Each named turn below is shown by a few rows before and after it. Which turns, in which order, take the first row of each later pair to the second? The first pair is answered.
fotur (before |-> after):
[-0.05  0.54  0.89 -0.73 -0.48 -0.36 -0.66 -1.80  1.46  0.08 -1.09 -0.70
 -0.86  0.19] |-> [-0.12  0.45  1.04 -1.10 -1.38 -0.60 -0.90 -1.53 -0.28  0.29  0.63 -0.79
 -1.34  0.23]
[ 1.08  0.88 -2.78  2.31 -0.83 -0.32  1.32  2.23  2.33 -0.59 -1.07 -0.34
  0.36 -0.03] |-> [-0.59  0.83 -0.57  1.34 -0.19 -0.76  0.06  1.17  3.41  1.55 -3.17 -0.27
 -1.07  0.48]
[ 1.12 -2.29 -0.97  0.18 -0.09  1.34  0.94  0.99 -0.78 -5.19 -1.46 -0.70
  2.35 -2.00] |-> [-0.15 -2.50  0.96 -0.24  1.31  1.23  0.05 -0.41  1.53 -3.54 -4.75 -0.68
  1.42 -1.22]
mil (before |-> after):
[-0.76 -0.28 -1.72  0.41  0.01  0.57 -1.06 -0.02  0.01  0.86  1.13 -1.65
  1.91  0.27] |-> [-0.28 -0.64 -1.17 -0.05  0.83  1.21 -1.09 -0.86  0.09  0.31  0.99 -1.35
  2.29 -0.12]
[-0.53 -0.27  0.43  1.45 -1.63 -0.87  0.95  1.93 -1.81  2.17  2.97 -0.33
 -0.40 -0.79] |-> [ 1.26 -1.41  2.27 -0.08  2.68  1.39  1.01 -2.05  0.47 -0.56 -0.68  0.71
  1.51 -1.78]
[ 1.64 -0.47 -1.52 -0.22 -2.28  0.11  0.67  2.66 -3.89 -0.77  3.83 -0.30
  0.82 -0.30] |-> [ 2.97 -1.14 -0.70 -0.22  2.26  2.13  0.97 -1.04  2.01 -2.61 -2.77  0.97
  2.46 -0.85]
[ 0.71  1.04 -0.31  1.44 -0.15  1.38  1.41  0.40  0.17 -1.27 -0.35  1.73
 -0.10  1.10] |-> [ 0.44  0.88 -0.42  1.35 -0.89  1.25  1.24  0.92 -0.76 -1.01  0.62  1.63
 -0.22  1.09]
Gedif (before |-> after):
[ 3.09  1.35 -1.29 -1.25  0.09  1.85 -0.93 -0.81 -0.58 -1.42  2.27  0.19
  1.24 -1.84] |-> [ 0.93  1.20  1.96 -2.46  0.88  1.51 -2.49 -2.53 -0.55  1.37  0.45  0.33
 -0.74 -1.32]
[-0.42  1.34  1.11 -0.41  1.95  1.73 -0.45 -2.37  1.41 -0.99  0.75  0.28
 -1.36 -1.51] |-> [-1.63  1.87  0.50  0.13 -0.53  0.28 -0.58 -0.36  0.16  0.72  2.59 -0.46
 -2.86 -1.00]
[ 2.16  0.24 -0.24 -0.18  0.12  0.56 -0.38  1.74  0.56 -3.39  0.50 -0.17
  0.71  0.66] |-> [ 0.44 -0.37  2.73 -1.44  1.23  0.21 -1.84  0.09  1.15 -0.89 -1.19  0.05
 -0.90  1.05]
nif (before |-> after):
[-0.72  0.53 -0.57  0.22 -0.21 -0.62  0.41  0.04  1.32  1.03 -1.64 -0.13
 -0.67  0.91] |-> [-0.29 -0.16  1.09 -1.09  1.11  0.34  0.10 -1.62  0.08  0.14 -1.40  0.45
 -0.25 -0.05]
[ 0.13 -0.69  0.49  0.27  0.48  0.84 -0.76 -0.08  2.07 -0.28 -1.49  2.12
 -0.82  1.93] |-> [-0.46 -1.24  1.94 -0.72  0.13  0.82 -1.23 -0.27 -0.16  0.03 -0.01  2.17
 -1.45  1.83]
[ 1.20  1.27 -2.74  1.38 -1.49  1.81  1.45  1.74 -2.11 -1.44  4.58 -0.32
  2.32 -1.29] |-> [ 1.73  1.11 -3.07  1.50 -0.90  2.14  1.86  1.39 -1.47 -1.86  3.93 -0.34
  2.93 -1.42]
nemam (before |-> after):
[-0.89  1.09 -1.73 -0.81  2.02  1.45  0.84 -3.03  0.60 -0.83  1.26  1.01
  2.06 -2.02] |-> [-2.50  1.55 -1.54 -0.58 -0.51  0.13  0.09 -1.06 -1.50  1.79  3.54  0.13
  0.32 -1.20]
[ 0.55 -1.67 -0.74  2.12 -0.44 -1.11  0.70  1.57  1.64  0.21 -0.79  0.31
 -0.70  1.10] |-> [ 0.99 -2.78  1.82 -0.17  1.49 -0.03  0.11 -0.94  0.11 -0.93 -0.65  1.14
 -0.10  0.00]
[ 2.45  1.67 -3.71  1.64 -0.28  1.43  1.33  1.59 -3.20 -2.78  3.42  0.50
  2.85 -1.30] |-> [ 2.41  1.28 -2.75  0.62  0.31  1.88  0.95  0.58 -3.82 -2.99  3.60  0.65
  2.91 -1.60]
Pairs:
Between the rows of a pair lie two turns.
[-1.97  0.76  0.00  0.24  0.98  0.54 -1.00 -1.68  2.22  1.10 -2.55 -0.07
 -0.50  0.86] |-> [ 0.43  0.63 -2.49  0.47 -0.17  1.54  0.46 -0.27 -1.13 -2.67  1.95 -0.04
  1.69 -0.51]	mil then Gedif
[ 1.78 -1.48  0.71 -1.40  2.01  1.52  0.88 -0.83 -2.45 -1.65  2.85  0.47
  1.73 -1.32] |-> [-0.62  0.67 -2.31  2.21 -1.40 -1.51  1.20  3.07  1.89  2.35  0.57 -0.94
 -0.94  1.11]	Gedif then nemam
[ 0.46  0.20 -3.60  2.21  0.66  1.37  0.45  3.31  0.14 -0.80  0.13  0.00
  0.48  0.72] |-> [ 0.65 -0.59 -1.85  0.45  0.91  1.91  0.01  2.28 -3.19 -1.41  2.51  0.22
  0.58  0.10]	mil then nemam
[ 0.36 -0.01 -3.21  1.61 -2.07 -1.76  1.39  2.51 -1.40 -0.38  2.17 -0.58
 -0.62  0.02] |-> [-0.23 -0.66 -1.00 -0.14 -1.86 -1.20  0.55  1.31 -3.80  0.08  3.37 -0.52
 -0.89 -0.48]	mil then nemam
[ 0.61  0.75 -1.71  0.77 -1.60 -0.77  0.19  0.64  1.29  0.50 -0.04 -0.83
  0.52  0.45] |-> [ 0.37  0.22 -1.07  0.06 -1.91 -0.98 -0.14  0.92 -0.80  0.65  1.64 -0.78
  0.18  0.27]	Gedif then mil
[-1.71 -0.88  1.91 -0.48  1.63 -0.33 -2.57 -1.89 -0.33  1.28 -0.65 -1.03
 -1.49  0.45] |-> [-1.38 -0.38  0.12  0.38 -0.48 -0.71 -2.20  0.38 -2.58  1.19  2.52 -1.81
 -1.16  0.35]	mil then fotur
[ 0.64 -0.21 -1.72 -0.32 -0.69 -0.10  0.45  1.28 -0.42 -0.43  3.12 -2.03
  0.95 -1.51] |-> [ 0.85 -0.06 -1.65 -0.21  1.17  0.50  0.48 -0.27  3.09 -0.50 -0.77 -1.72
  1.13 -1.30]	nif then fotur
[-2.46  0.20  2.12 -1.05 -0.69 -0.47 -1.71 -0.42 -1.70  3.09  0.31  0.26
 -1.85 -0.39] |-> [-0.93  0.58 -1.70  0.77 -2.78 -0.86 -0.09  2.39 -2.06  1.53  2.54 -0.23
 -0.58 -0.17]	mil then Gedif
[-0.82  0.17 -0.34  0.76 -3.15 -1.18 -0.81  2.35 -4.00  1.56  4.25 -1.33
 -2.13  0.39] |-> [-2.72 -0.11  2.59 -0.30 -1.78 -1.19 -2.28  0.28 -2.48  3.72  1.36 -0.94
 -3.49  0.89]	mil then Gedif
[-1.47 -1.15  1.93 -0.19  1.97  0.30 -1.29 -3.19  1.12  1.19 -2.92 -0.06
 -1.58  1.26] |-> [ 1.92 -0.82 -2.72  1.71  1.05  1.31  1.32 -1.19  1.09 -3.30 -0.73 -0.27
  1.83  0.21]	Gedif then Gedif
[ 0.00  1.68 -3.51  2.33 -2.26 -1.67  0.96  2.81  0.91 -0.46  1.76 -1.12
 -0.81  1.17] |-> [-0.85  0.46  0.53 -0.45 -1.76 -1.29 -0.41  1.17 -3.71  0.53  4.52 -0.87
 -2.00  0.71]	nemam then nemam
[ 1.88  0.34 -3.21  0.70  1.78 -0.69  0.39 -0.37  3.81 -1.46 -2.29  1.44
  1.27  0.45] |-> [ 2.74 -0.70 -1.43 -1.18  2.84  0.53  0.14 -1.81  0.42 -3.23  0.18  2.09
  2.25 -0.84]	mil then mil
[-0.83 -0.44  2.03 -0.57  3.16  0.37 -1.66 -3.09 -0.64 -3.06 -1.82  3.27
  1.32  0.67] |-> [-2.34 -0.38  3.29 -0.62  2.81 -0.37 -2.52 -2.99 -0.92 -1.16 -2.08  2.93
  0.09  0.98]	Gedif then mil
[ 2.25  0.02 -1.35  0.54  0.22  0.20  4.51  2.08  1.35 -3.82 -0.08 -1.26
  4.62 -1.86] |-> [ 0.10  0.60 -0.29  0.98  0.79 -0.88  3.65  1.51  5.40 -0.30 -4.30 -1.35
  2.44 -0.54]	mil then fotur
[-1.29 -1.29  2.26 -1.16  1.20  1.35  1.03 -1.26 -2.82  1.10 -3.46  0.13
 -0.39 -1.73] |-> [-0.01 -0.31 -2.71  1.54 -1.67  0.79  2.70  2.49 -2.76 -0.63 -0.91 -0.75
  0.96 -1.43]	Gedif then fotur
[-2.19  0.75  0.91  0.03 -0.57 -0.53 -0.88  1.04 -4.96 -1.73  4.07 -0.57
 -0.35 -1.74] |-> [-3.36  2.07 -1.49  2.70 -2.21 -2.25 -0.55  3.22 -1.05  0.61  1.43 -1.44
 -1.51 -0.08]	mil then mil
[ 0.12 -0.14  0.77  0.04  2.56  0.25 -0.40 -2.07  3.79  0.24 -4.49  0.61
  0.33  0.28] |-> [-1.04  1.09 -1.38  1.99 -0.40 -1.52 -0.19  1.17  3.96  2.44 -3.30 -0.27
 -0.98  1.56]	nemam then nemam
[-0.12 -0.12 -1.57  2.07  0.13 -0.28  0.40  0.08  3.40  0.58 -3.49  0.22
  0.42  1.01] |-> [-1.90 -1.25  2.29 -1.09 -0.74 -0.42 -1.37 -1.12 -3.16  2.10  0.89  0.16
 -1.37  0.30]	fotur then mil
[ 2.47 -0.55  1.78 -2.10  1.29  1.36  0.89 -2.42 -2.61 -0.56  2.00  2.33
  0.93  0.25] |-> [ 2.96  0.12 -0.50 -0.65 -0.21  0.67  1.84 -0.16 -3.12 -1.14  3.70  1.85
  1.56  0.30]	Gedif then fotur
[-0.68  0.87 -0.89 -0.03 -2.73  2.18 -0.86  3.31 -1.87 -1.03 -0.44  0.71
 -1.65  0.21] |-> [ 0.07 -0.04  1.19 -1.71  0.20  3.36 -1.21  0.47 -0.93 -2.41 -2.48  1.54
 -0.53 -0.13]	mil then fotur
[-2.32  0.45 -4.16  1.05 -2.06 -0.57  1.06 -0.05  2.98 -0.53 -1.63 -0.65
 -0.48 -0.31] |-> [-4.25  0.20 -1.52 -0.45 -2.79 -1.25 -0.42 -0.34  0.37  2.02 -0.33 -0.96
 -2.46 -0.03]	fotur then fotur
[ 3.46  0.34 -1.56  0.20  1.32  1.42  1.31  0.50  0.61 -2.97  0.64  0.72
  2.50 -0.49] |-> [ 2.23 -0.51  2.20 -2.08  1.75  1.40 -0.14 -1.04 -2.68 -1.35  2.15  0.82
  1.08 -0.78]	nemam then Gedif
[-0.67 -2.36  2.13 -3.04  1.23  3.86  1.74 -2.39 -1.92 -0.97  3.32 -0.40
 -0.65 -1.82] |-> [-2.37 -0.46 -2.10  0.38 -2.93  1.16  2.50  2.82 -0.48  1.48  4.63 -1.92
 -1.89 -0.14]	fotur then nif
[-1.64 -1.06  0.71  1.72  0.43 -1.12 -1.00  1.17 -1.64  4.25  0.85 -1.11
 -2.34  1.48] |-> [ 2.47 -1.30 -2.84  2.66  2.12  1.04  1.53  0.58 -0.44 -1.84  0.93 -0.51
  1.87 -0.17]	Gedif then mil
[-0.82  0.16  0.13  0.30  1.59  1.16  1.10 -1.37  2.04  4.27 -3.82  2.13
 -0.92  1.47] |-> [ 0.31  0.76 -3.61  1.76 -2.21  0.13  2.29  2.76 -1.87  3.01  1.94  1.27
 -0.21  0.96]	nemam then Gedif
[-0.26 -0.28 -2.18  1.23 -0.53 -1.02 -0.24  2.38  3.44  0.04 -1.59 -1.32
 -0.49  0.19] |-> [-1.14 -0.34 -0.68  0.66 -0.23 -1.05 -0.91  1.82  3.53  1.28 -2.31 -0.97
 -1.32  0.74]	Gedif then Gedif
[-0.37 -1.57  5.63 -1.70  1.49  1.94 -1.27 -3.62 -2.29 -0.50  1.74  0.97
  0.31 -1.38] |-> [-0.06  0.88 -2.26  3.82 -4.25 -1.01  1.04  3.64 -0.23 -0.23  4.22 -0.84
  0.43  0.17]	fotur then nemam
[-1.82  0.45  1.90  1.32  0.39 -0.38 -0.57  1.22  1.10  2.36 -0.71  0.81
 -2.23  1.29] |-> [ 0.18  0.64 -0.96  2.28 -0.92  0.09  0.73  3.19 -0.95 -0.37  2.67  0.43
 -0.50  0.37]	fotur then fotur
[-1.73 -0.28 -1.65  0.92 -1.41  1.27  1.91  1.31  1.84  0.47 -1.30  1.84
  0.73 -1.27] |-> [-2.42 -0.31 -0.24 -0.25 -2.13  1.06  1.20  1.47 -1.46  0.98  1.38  1.89
 -0.12 -1.68]	Gedif then mil
[ 0.42  1.21 -1.71  1.87 -1.31  1.75  0.08  1.64  4.33  2.57 -1.45  2.10
  1.57  0.78] |-> [-0.38  1.20 -1.32  1.78 -1.33  1.55 -0.40  1.81  4.21  3.40 -1.53  2.03
  0.79  1.10]	Gedif then Gedif
[-0.16 -2.29  1.83 -1.53 -0.90  1.77  0.85 -0.46 -3.25 -0.56  3.73 -0.18
 -1.88 -1.13] |-> [-1.83 -1.08 -0.37  0.83 -3.14 -0.10  1.04  2.39 -1.16  1.90  2.83 -1.24
 -3.39  0.26]	mil then mil
[ 1.69 -0.24  0.79 -0.23  2.19  0.68  0.48 -2.85  1.61  4.08 -1.46  0.30
  0.57 -3.25] |-> [ 2.01 -0.35  0.20 -0.65  0.35  0.55  0.83 -1.40 -2.66  3.60  3.12 -0.17
  0.77 -3.84]	fotur then fotur
[-2.49 -0.48  2.45 -0.09  2.08 -1.07 -1.13 -1.68  2.19  2.45 -4.85 -1.07
 -1.92  1.57] |-> [ 2.15 -0.55 -2.67  1.75  2.28  0.50  1.88 -0.54  2.90 -3.70 -3.36 -0.88
  2.99 -0.03]	Gedif then Gedif
[ 1.98 -2.48  1.25 -3.63  0.62  0.82 -0.89 -3.33 -2.26  1.85  1.49 -1.46
 -1.05 -0.94] |-> [ 0.60 -1.88  0.85 -2.66  0.53 -0.04 -1.18 -3.10  1.29  4.04 -1.95 -1.47
 -2.17  0.46]	mil then nemam
[ 0.88  0.18 -0.08  0.49  2.37  0.87  0.49 -0.52  0.23 -2.78  0.73  1.68
  3.41 -1.28] |-> [ 0.41  0.31 -0.35  0.64  0.84  0.24  0.18  1.01 -1.93 -2.10  3.31  1.11
  2.88 -1.08]	mil then mil
[-0.25 -0.70  0.37 -0.42 -0.95  0.02 -1.15  0.41 -2.65 -0.58  2.97  0.73
 -1.20  0.18] |-> [ 1.27 -0.25 -2.22  1.19  0.10  1.04  0.11  0.05  1.43 -2.68 -0.11  1.03
  0.79 -0.10]	fotur then mil
[-1.94  0.24  1.53 -1.34 -0.28 -0.72 -0.95  0.06  0.29  1.52 -0.61 -0.17
 -1.77  0.92] |-> [ 0.45  0.37 -1.82  0.13 -1.24 -0.20  0.80  1.95 -0.67 -1.60  1.84 -0.42
  0.68  0.04]	fotur then fotur
[ 1.37  1.43  1.61  0.81  3.08  2.63  1.07 -1.35  0.71  0.32 -1.89 -1.33
  0.82 -0.50] |-> [ 1.47  0.87  2.25 -0.20  2.12  2.70  0.81 -1.12 -2.49  0.06  1.08 -1.06
  0.67 -0.98]	mil then mil
[ 0.10  1.00 -3.17  1.40 -1.60 -0.72  0.50  0.95  2.23 -1.12 -0.87 -0.52
  0.55 -0.12] |-> [-1.84 -0.24  2.23 -2.18 -0.20 -0.39 -1.73 -1.93 -1.03  1.12 -0.38  0.01
 -1.28 -0.57]	Gedif then nemam
[-1.73 -0.36  3.77 -1.47  0.48 -0.71 -1.46 -1.79  0.12  2.74 -1.59  0.20
 -1.47  0.53] |-> [ 0.99  0.75 -2.53  1.79 -2.80 -1.08  1.12  2.77 -0.88 -0.71  2.52 -0.65
  1.09 -0.04]	mil then Gedif
[-0.15 -1.92 -1.10  0.35 -0.83 -0.07  1.31 -0.20  0.83  0.11  0.41 -0.04
  1.40  0.38] |-> [-0.48 -2.24  0.47 -0.93  0.00  0.13  0.68 -1.25  0.60  0.56 -0.23  0.27
  1.20  0.14]	mil then Gedif
[-2.03  0.43  0.03  0.41 -1.74 -1.93 -1.15  1.55  0.57  2.08 -0.77 -1.06
 -1.25  0.97] |-> [-1.19  0.18  0.44  0.31  0.47 -1.11 -1.04 -0.20  2.67  1.46 -3.37 -0.54
 -0.44  0.53]	mil then mil
[-0.72 -1.30  0.17 -1.38 -0.57 -1.24 -0.65 -0.99 -2.51 -1.10  2.98 -1.25
  0.84  0.07] |-> [ 0.29 -0.48 -2.70  0.90 -0.09 -1.13  0.97 -0.31  2.24 -2.25  0.00 -1.23
  2.24  0.35]	fotur then mil
[ 2.86 -0.57 -1.67 -1.16  0.56  1.13  0.62 -0.24 -3.56 -3.42  3.05 -0.34
  1.75 -1.34] |-> [ 0.34 -1.13  2.74 -3.40  1.93  0.83 -1.51 -2.69 -4.04 -0.31  1.85  0.02
 -0.86 -0.66]	mil then nemam
[ 2.10  1.36 -0.06  1.60 -0.51 -1.83  0.17 -0.63  1.21 -3.77  1.26 -0.11
  0.00 -0.28] |-> [-0.05  1.72  1.04  1.35 -2.08 -3.07 -0.75  0.14  0.30 -0.90  1.67 -0.53
 -2.24  0.62]	Gedif then Gedif
[-3.84  0.52  1.68 -0.10  1.67 -2.05 -1.84 -1.29  1.81  5.15 -0.74 -0.52
 -2.54  2.09] |-> [-0.57 -1.05  2.84 -2.07  5.47  0.95 -0.95 -4.94  0.75  0.09 -0.87  0.88
  0.87 -0.08]	fotur then mil
[ 0.67 -0.68  4.30 -0.49  0.75  2.81 -0.88 -2.65 -3.13 -0.06  1.98 -0.54
 -0.19  0.51] |-> [ 2.53  0.93 -1.46  3.86  0.42  2.58  1.49  0.17  3.21 -1.83 -1.30 -0.95
  1.51  1.35]	nif then Gedif
[-1.35 -0.43  3.18 -1.01 -0.23 -1.43 -2.15 -2.31 -1.09  3.75 -1.60  0.65
 -1.70 -0.23] |-> [ 3.10 -0.79 -0.23 -0.17  1.90  0.94  0.36 -3.13  0.25 -2.46 -1.69  1.45
  2.81 -1.87]	Gedif then Gedif
[ 0.29 -0.02 -0.38 -1.37  3.17  2.33  0.74 -0.09 -1.50 -4.42  2.42 -0.15
  2.77 -0.93] |-> [-3.97  2.14 -1.01  1.38  0.22 -1.13 -0.35  2.65  3.12  2.29 -1.17 -1.32
 -1.77  2.10]	Gedif then nif
[-0.67  0.59  0.54 -2.62  1.88 -0.83 -1.14 -0.92 -0.87  1.11  3.14 -0.25
 -2.60 -1.98] |-> [-1.05  1.78 -2.53 -0.35  0.22 -1.98 -0.27  1.31  1.50  1.74  2.26 -0.91
 -2.77 -0.99]	mil then Gedif
[-2.99  1.35 -0.67  1.67 -2.13 -1.39 -0.68  2.42  0.94  3.72 -0.90 -0.01
 -1.52  1.42] |-> [-1.11  0.90 -0.67  1.76  1.06  0.22  0.15  0.03  4.16  1.04 -4.28  0.98
  0.64  0.56]	Gedif then fotur
[ 2.85 -0.49 -1.47 -0.48  1.43  2.59  2.26 -3.17  2.90 -1.09 -1.82  2.34
  1.16 -1.47] |-> [-1.13  0.58 -0.94  0.04 -3.62 -0.73  0.58  0.94 -1.03  4.53  2.19  0.73
 -3.05  0.37]	fotur then Gedif
[-3.66  0.23  1.71 -0.59 -0.62 -0.49 -1.19  0.51  1.42  3.02 -1.70 -0.46
 -1.65  0.38] |-> [ 0.54 -0.64  0.10 -1.75  1.57  2.34  0.60 -1.12 -0.36 -3.29  0.10  0.60
  2.89 -1.93]	Gedif then nemam
[-0.10 -1.18  1.68 -1.82  1.62  0.28 -0.54 -1.03 -1.73  1.38  0.15  0.95
  0.03 -0.61] |-> [ 1.28 -0.30 -2.43  0.76  1.07  0.17  1.05  0.63  1.67 -0.32 -1.35  0.61
  1.54 -0.50]	nemam then Gedif
[ 5.05  1.21 -3.64  0.16 -1.58  0.41  0.56 -0.06 -3.30 -2.93  3.57 -0.27
  2.58 -1.47] |-> [ 4.12  2.11 -4.37  0.97 -2.91 -0.58  0.44  1.31 -3.18 -1.69  3.84 -0.71
  1.63 -0.70]	nemam then nif
[-0.03  0.19 -0.46  0.59  0.58  0.38  0.02 -1.64  1.26 -0.03 -1.62  0.48
  0.70 -0.10] |-> [ 0.43 -0.37  0.31 -0.22  0.71  1.02 -0.14 -2.08 -0.88 -0.88 -0.20  0.54
  1.21 -0.74]	mil then mil
[-0.06  0.88 -1.32  2.48  0.19 -0.08  0.20  0.45  2.73  0.76 -2.76 -0.10
  0.75 -0.29] |-> [ 1.66  0.66 -2.29  2.39 -0.22  0.63  1.07  0.84  0.30 -1.57 -0.06  0.11
  2.46 -1.18]	mil then nemam
[-0.12  0.21 -0.12 -0.08  0.61  0.12  0.59 -0.42  1.87 -0.63 -1.17  0.60
  0.44  0.09] |-> [ 0.39 -0.34  0.77 -0.86  1.05  0.28  0.24 -0.96  0.18 -1.37  0.10  0.67
  0.63 -0.46]	mil then mil
[-2.14 -0.05  2.83 -1.38  0.50 -0.57 -0.99 -0.67 -1.29  2.49 -0.18  0.02
 -1.82  0.27] |-> [-1.24 -0.12  1.82 -1.24 -0.62 -0.57 -0.57  0.21 -3.52  1.31  2.60 -0.04
 -1.02 -0.17]	mil then fotur
[ 1.00  1.12 -1.01  1.29 -0.86 -0.54  1.18  0.76 -0.03 -0.24  0.81  0.99
 -0.35  0.45] |-> [-0.09  0.96  1.03  0.34 -0.46 -0.74  0.19 -0.28  0.05  1.54 -0.02  1.11
 -1.67  0.87]	Gedif then Gedif
[-1.63 -0.56  3.21 -1.71  0.33 -0.08 -2.19 -1.39 -2.06  1.69  0.10  0.63
 -1.28 -0.72] |-> [ 0.94  0.86 -3.36  2.20 -1.63 -0.29  0.77  2.29  0.62 -1.43  0.55 -0.34
  1.11 -0.63]	fotur then nemam
[-4.27  2.54 -0.94 -1.19 -1.59 -0.66 -0.28 -0.35  1.74  2.93 -2.17 -2.14
 -4.08  3.27] |-> [ 0.20  0.94 -1.53 -3.20 -0.58  1.88  1.31 -1.02 -4.87 -3.64  4.02 -1.32
 -0.01  0.28]	mil then fotur
[-2.01 -0.48  1.16 -1.03 -0.40 -1.23 -0.90  1.24 -0.49  1.72  0.05 -0.49
 -1.51  1.08] |-> [ 0.49 -1.16  0.74 -1.54  2.27  0.57  0.09 -1.04  0.66 -1.91 -1.26  0.50
  1.25 -0.23]	fotur then mil
